One turn moves each row of this set onto another row. After a few examples, where does it send each row asked below?
leti: [  2.1   1.3  -0.5  -7.1  -8.5  15.0  -0.3  10.2 -16.0  11.0  -4.3 -30.6
  -0.4  19.2  11.3  23.2   7.9 -28.3 -15.0 -12.2  -9.9  18.0 -16.7]
zino: [  6.5   9.2 -22.1  -3.4 -10.7   2.1   9.0  14.7  12.8  -0.5  -5.4   1.9
 -16.2  -1.9   4.9  26.2  15.4 -23.4 -14.7 -15.0 -15.7  37.5 -14.7]
zorot: [ -3.6   1.3 -16.8  -6.1 -16.8  40.3  10.2  10.4  -1.2  19.9   2.4  11.4
   4.7   9.8   0.6  21.9   0.1 -20.7  -4.0  20.0 -20.5  27.0  24.7]
dodev: [ 29.3  -3.7 -11.4   3.5 -31.1  32.5  -9.4   3.7 -15.7   3.3  -3.8   6.2
 -25.8   1.6   3.2  -2.7 -17.6 -27.1 -17.8   8.9  -9.4  16.0  11.1]
Lupa: [ -7.8   7.5  -8.8 -14.3  -3.6  23.3  -1.9  17.0 -15.5  -1.1  10.4  14.5
 -14.6  25.1   0.4  12.9 -21.7 -57.4 -16.0  -3.4 -12.1  16.2 -12.1]
kol: [  9.9 -10.5  -8.2 -25.1   4.3  24.3   9.2  -6.8  -4.0  29.3  11.0  33.1
  -2.5  28.2  -6.1  10.4  -4.3 -22.5  13.7  10.5 -10.3   8.6  -9.8]
tib: [ 34.3   2.7   3.4 -22.8  15.5  36.1   2.5  -4.2  -1.9  26.9 -10.1   9.0
   4.5  14.0   3.1  -2.3  -0.7 -12.7   2.1 -25.1  -1.1  10.9  -6.4]
somin: [ 28.9  -6.6 -13.2  -8.1  43.0  13.8   5.6   9.8 -11.4   5.8  10.4  12.6
  13.0  12.7   2.2  -9.7  14.7 -26.0 -12.2   5.3 -21.4  17.0  -7.5]
rinak: [ 17.4 -24.3 -13.1   9.0 -10.0  17.5   2.1  16.3 -13.8   6.2 -10.5 -21.8
 -14.4  16.7  13.5  12.8 -12.0 -45.9  -5.8  -2.7 -18.4  22.2  -2.3]
bovo: [ 21.9  -6.3  -8.3  -0.9 -23.9  35.2   7.4   1.6  -4.3  -6.7  -8.1  16.9
  -7.4 -21.8   1.7  12.3  -4.2 -33.0  -9.4  16.2 -21.2  11.8 -13.0]
tabam: [ 20.8   4.2  -8.5  -6.0   9.7  31.5 -10.1   1.4  -8.3  -7.1  22.1  13.4
 -10.9  25.1   2.3 -25.6  23.8 -26.7  -0.7  10.0 -20.5  23.5  -1.4]
kator: [ 14.7 -13.7  -7.4 -15.7 -11.5   5.6  13.5  20.8  -9.7  -8.8   6.8   9.8
   5.3  32.9  -1.0  -6.6  -1.8  -2.2  -8.0 -16.2 -21.4 -13.8  -6.2]
lobog: [ 40.1 -13.9 -13.8  -5.6   4.1   2.7  15.6  12.2  -5.7   4.7   1.5  31.8
  -7.8  23.8 -14.7  -8.4  -3.7  -7.6 -15.9 -13.4  -0.5   7.7   9.8]
sutol: [-10.4  -4.7   8.2  12.2  -0.9  18.6  -7.4  13.3  21.7  -8.1 -12.1   8.8
  -2.8  10.4   5.4  11.2  -9.8 -14.2 -33.9  -9.2 -22.6  17.8   3.5]
Febek: [ 13.2 -17.7 -26.2 -11.6   7.3  40.6 -16.5   6.3  11.1  16.5   4.2  19.4
  11.0  12.9   8.8   3.1  -5.8  -0.3   6.2 -22.0  -3.5  23.3 -12.9]
Kore: [  2.4 -11.0 -30.4  -2.9  -2.2  15.7   2.1  15.4   1.2   1.9   5.1  20.6
  -5.0 -12.7  -4.0  17.1   5.7 -14.0 -33.4   6.3 -26.5  33.2 -23.6]
gak: [  4.8  -6.6  -7.8  -8.3  34.2  21.3  -5.9  -3.9  -8.8  -8.0   6.3  16.9
 -17.0  18.1   6.6 -13.0 -14.9 -29.6 -10.8 -27.0 -27.0   6.4   1.7]
tok: [ 18.1  -7.0  -7.3 -13.9   3.0   6.7  -2.8  -3.0  13.8  -9.1  -8.5  16.5
  22.9  26.4   1.4   4.0  10.9  -4.9 -12.6  -4.3 -13.4  17.7  27.6]

leti turns into dodev
lobog turns into somin
Febek turns into kator
Now find these:
kol turns into tok
zino turns into rinak
zorot turns into sutol

One turn moves each row of this set onto another row. After a few examples, where does it send each row asked below?
fese: [ -5.2 -24.1 -10.4 -19.5   5.7   4.9  25.3  -8.1  19.6 -13.9  -7.2  35.4
   1.1  18.3 -11.1 -39.5   9.6 -16.8 -12.9 -14.7 -16.4  -0.1  -2.1 -16.8
 -11.1  -7.9]
guba: [ 11.9  -7.3 -10.5 -11.0   8.6 -35.8  20.0   6.8  24.4   3.5 -13.5  11.0
   1.3  17.3  26.5  -6.6  25.7  -5.9   7.4  -7.2 -19.1 -11.8  13.1   8.3
 -12.0  -9.9]
mozor: [-13.1 -19.3  -7.3  -5.9  -7.4  -3.3   3.3 -19.6  20.7  -6.5  18.8  35.2
 -22.0  17.1  -3.8 -11.0  36.5 -15.5  11.1 -14.8  -9.0 -10.4  14.4 -12.9
  -7.6 -14.4]
debe: [  8.4 -16.2  -3.8  15.5  32.0 -16.4  -6.9  -5.3 -17.7 -18.5  -4.5  18.8
  -7.5  26.7   1.3 -15.1  -7.3  -3.9  -1.8  -0.7   0.2 -19.8   1.0  -3.9
  -2.3  21.1]
Gutet: [ 10.2 -28.4 -15.2  11.1  21.5  -3.9 -10.4  -7.8  -4.9  -3.7   2.7  17.9
  -4.3  28.0   5.3  -9.3 -19.3  -2.9   4.8  -2.5  11.9 -14.5  -4.8   3.9
   9.2  11.7]
Sav: [ -5.9 -23.3 -11.3 -15.8  13.1  -1.8  33.7 -11.5  16.3  -4.1  -7.5  31.5
   1.6  15.2  -8.4 -46.6  13.2 -16.1  -9.4 -15.4 -17.9  -1.9   3.6 -21.9
  -1.4  -5.1]
buv: [  4.1 -31.1 -26.2  -0.4  -2.9   1.1  -1.1 -12.5   7.8   0.6   9.4  15.5
  -7.7  21.8  11.3  -6.9 -21.2 -12.5   6.8  -9.1  -0.6 -15.8 -13.2   8.7
  15.9   0.4]
Kisif: [-12.0 -16.6 -22.5   3.2  13.1   2.4  12.2 -15.0  20.3  10.1   5.4  12.3
  16.2 -16.5  -7.0 -11.7  -7.8  -8.0  -4.8 -26.9 -18.2 -16.9  15.3  -2.6
 -19.3 -12.4]
fep: [  3.5 -27.5  -0.5   2.3  19.2 -19.4  18.5  18.1   6.2  -7.9  -4.4  -6.1
 -28.5   7.5 -10.0   1.8  15.9 -18.8   1.2   3.7  -3.1 -15.4  30.0  11.1
 -14.0   8.3]
Gake: [ -1.5 -16.8 -11.6 -24.8   3.5 -25.7  14.4  42.7  12.4   3.3   1.4  28.6
   0.9  20.9 -17.8  -9.3  -2.4 -22.0   5.5 -18.7  -3.3   2.5  -6.1  -8.3
   3.0  10.3]
dutok: [-23.8 -19.1   2.4   6.2   4.4 -14.7  -1.5  27.9   3.7 -13.5   6.4   7.8
 -26.9 -17.7   2.7 -16.0  -4.4   5.0   4.2 -15.4   1.1 -27.5   7.6 -10.8
   6.3   2.6]
rila: [  4.3 -23.9  -7.7  -5.9 -10.3 -13.8 -11.4   1.6   4.2   9.3  22.0  33.1
   9.3   8.1 -19.3  14.1   8.0 -14.6  -7.2 -22.9  -2.2  -6.9   3.9 -10.0
 -12.6  30.1]
duret: [ -2.6  -6.8 -10.5 -17.7  34.7 -15.7  20.8  -2.1   5.0 -13.8  14.1  18.1
  -2.0   0.8 -17.4  -9.6   4.9  -9.7  11.9  -5.4   7.3 -22.3  36.2   7.5
 -22.6  -7.3]
Gazab: [  2.1 -21.3   0.3 -16.8  -5.6 -19.9  -2.8  25.0   3.1  10.8  13.5  38.0
   4.6  17.6 -20.2   1.3   4.0 -17.4  -0.9 -18.9   5.6   7.1  -2.4 -11.5
   0.3  24.1]
Tigol: [-10.9 -28.7   8.4  17.4   7.7 -21.1  -4.8  27.6  10.7   9.7 -10.1  10.2
 -25.3 -11.3   4.1 -12.7   5.7  -2.6   3.8 -15.9   1.1 -19.3  15.7 -10.7
  12.4  17.5]
pokos: [  3.5 -32.2   8.6  11.5  12.2 -15.9   3.1  17.2  26.1  14.9 -21.5  19.6
 -18.0  -2.7   1.0 -17.5  11.7 -17.3   0.9 -18.2 -13.0 -17.1  21.7 -14.6
  12.9  26.2]
Vatos: [  8.8  -5.2  17.0 -16.9  -5.0 -15.8   2.5   6.0  17.8   3.4  -4.5  33.2
  -4.6  17.8  13.1  21.3  12.2 -28.1  14.8  -6.0 -14.0  -6.3  13.0  -5.0
  -3.6   1.5]
Sedo: [  1.5 -19.6 -19.3  -6.4  19.3   4.1  -8.1  -7.8  15.4 -22.0  17.8  16.8
  -8.5  24.0   0.1   2.9  26.2  -6.2  21.1  -1.4  12.5 -22.7  11.5 -16.0
   1.0  12.8]
rek: [-23.9   4.8 -16.0  -4.1  -1.3 -36.8  14.5  -0.9  -6.8  -9.9  -5.8  12.8
  10.2   0.1   5.2 -27.0  13.0   2.4   1.3 -14.3 -22.1 -13.5   0.9 -20.2
 -24.1   1.1]
Lovup: [-14.2 -17.2 -25.8   6.3  18.7   2.5  13.8 -14.1  16.3   3.2  -3.7  13.4
  14.6 -16.1  -6.4 -11.5  -9.3 -12.3   7.7 -24.8 -16.9 -26.6   7.6   1.6
 -19.8 -14.2]
goli: [-26.5   3.5 -11.7  -9.7  -7.3 -33.9  21.7   1.7   1.4  -7.5  -2.6   7.2
   7.2  -3.6   7.8 -28.6  16.7  -0.3   3.7 -11.9 -24.3 -14.7  -0.4 -15.4
 -18.9  11.3]

Sedo turns into Vatos
Lovup turns into fese
Now find these:
pokos turns into debe
Gake turns into dutok
guba turns into duret
Gutet turns into Gazab
Kisif turns into Sav

